[[ 14 -43  41  60]
 [-83  65  87  -2]]
=>
[[-83  65  87  -2]
 [ 14 -43  41  60]]

[[   6   -9    1   -9   10   13   -8  -11]
 [   4  -40   -6   23   49  -69  -11   53]
 [ -17   14   -5    0  -32   28  -10   -5]
 [  -3    5    4    6    6  -24   -4  -13]
 [ -59   44  -17    0 -103   90  -32  -18]
 [  -6    9    6   11   11  -43   -7  -22]
 [   5   -2    2   -2    4   -4   -2   -6]
 [   8  -26   11   -1  -42   27   19   44]
 [   3  -16   19   20   32  -65  -16   -1]
 [  -9   -1   -5    9   -2  -10    3   -3]
 [ -73  -10  -51   78  -20  -86   24  -29]]
=>
[[ -59   44  -17    0 -103   90  -32  -18]
 [ -17   14   -5    0  -32   28  -10   -5]
 [  -6    9    6   11   11  -43   -7  -22]
 [  -3    5    4    6    6  -24   -4  -13]
 [  -9   -1   -5    9   -2  -10    3   -3]
 [   5   -2    2   -2    4   -4   -2   -6]
 [   6   -9    1   -9   10   13   -8  -11]
 [ -73  -10  -51   78  -20  -86   24  -29]
 [   3  -16   19   20   32  -65  -16   -1]
 [   8  -26   11   -1  -42   27   19   44]
 [   4  -40   -6   23   49  -69  -11   53]]

[[-85 -78 -76 -73 -77  81  56 -47 -80 -35 -81  69  36 -27]
 [ 35  76  30  22  75  11 -41  10  73  16  77 -40  38  26]
 [-39  10 -44 -35  -5  61 -10 -33   2 -16   7  -4  61 -28]
 [-14 -13 -19   2 -21  -4  -5 -13 -11 -12 -14  -9  -5 -30]
 [ 48  51  49  31  61 -21 -22  28  52  23  54 -23  -2  42]]
=>
[[ 35  76  30  22  75  11 -41  10  73  16  77 -40  38  26]
 [ 48  51  49  31  61 -21 -22  28  52  23  54 -23  -2  42]
 [-39  10 -44 -35  -5  61 -10 -33   2 -16   7  -4  61 -28]
 [-14 -13 -19   2 -21  -4  -5 -13 -11 -12 -14  -9  -5 -30]
 [-85 -78 -76 -73 -77  81  56 -47 -80 -35 -81  69  36 -27]]

[[ 16 -37 -27 -28  31 -44 -33 -30  42   0 -39]
 [ 16 -28 -12  -9  19 -23 -25 -10  31  23 -26]
 [ 33 -58 -56 -58  55 -77 -51 -58  70  -2 -68]
 [-11  27  16  17 -24  31  25  19 -35  -1  28]
 [ 13 -34 -21 -20  25 -36 -29 -24  36   3 -33]
 [ 29  -4 -21  12  30   7  30 -26   0  -6  17]]
=>
[[-11  27  16  17 -24  31  25  19 -35  -1  28]
 [ 29  -4 -21  12  30   7  30 -26   0  -6  17]
 [ 16 -28 -12  -9  19 -23 -25 -10  31  23 -26]
 [ 13 -34 -21 -20  25 -36 -29 -24  36   3 -33]
 [ 16 -37 -27 -28  31 -44 -33 -30  42   0 -39]
 [ 33 -58 -56 -58  55 -77 -51 -58  70  -2 -68]]

[[ -7  -6  -1  10   7 -10  -1   5  -4   1 -10  -3  -2   5]
 [-17 -16  -8   5   3 -17  -6  -2 -14  -7 -20 -12  -8  -3]
 [-13 -15 -15  -8  10 -11   5  10 -14 -15 -12  -6  -4  -8]
 [-30 -30 -21  -9   6 -22  -9  -3 -29 -22 -29 -14  -7 -16]
 [ 94 101  94  45 -63  65 -46 -42 104  98  86  73  38  68]
 [ -1  -1  -6 -11  -6   3   8  -6  -5  -9   2 -14 -10 -13]]
=>
[[ 94 101  94  45 -63  65 -46 -42 104  98  86  73  38  68]
 [ -1  -1  -6 -11  -6   3   8  -6  -5  -9   2 -14 -10 -13]
 [ -7  -6  -1  10   7 -10  -1   5  -4   1 -10  -3  -2   5]
 [-13 -15 -15  -8  10 -11   5  10 -14 -15 -12  -6  -4  -8]
 [-17 -16  -8   5   3 -17  -6  -2 -14  -7 -20 -12  -8  -3]
 [-30 -30 -21  -9   6 -22  -9  -3 -29 -22 -29 -14  -7 -16]]

[[ 21 -29 -57  45  -9  -9  55 -53  57  33 -54   5  -2]
 [-24 -11  21 -94 -30 -62 -15 -14 -48  -1  22  18  -1]
 [ 26  31  26  31 -78 -45   7  58   4  30  17 -19  -1]
 [-30   0  -9   0  -2 -33  -1 -17  48 -86  16  39   0]
 [  0  44  12  23 -97  19  45  11  61 -32  31 -24   1]
 [104  -7   4   5 -43 -48 -31 -51 -12  19  -5 -13  -1]]
=>
[[  0  44  12  23 -97  19  45  11  61 -32  31 -24   1]
 [ 26  31  26  31 -78 -45   7  58   4  30  17 -19  -1]
 [-30   0  -9   0  -2 -33  -1 -17  48 -86  16  39   0]
 [104  -7   4   5 -43 -48 -31 -51 -12  19  -5 -13  -1]
 [-24 -11  21 -94 -30 -62 -15 -14 -48  -1  22  18  -1]
 [ 21 -29 -57  45  -9  -9  55 -53  57  33 -54   5  -2]]

[[-44  -8  78 -22]
 [ 33 -12 -32 -92]
 [-58 -28  75 -10]
 [ -4  -9 -42 -34]
 [ 32 -14 -23 -25]
 [-55 -55  14  -7]]
=>
[[-44  -8  78 -22]
 [ -4  -9 -42 -34]
 [ 33 -12 -32 -92]
 [ 32 -14 -23 -25]
 [-58 -28  75 -10]
 [-55 -55  14  -7]]
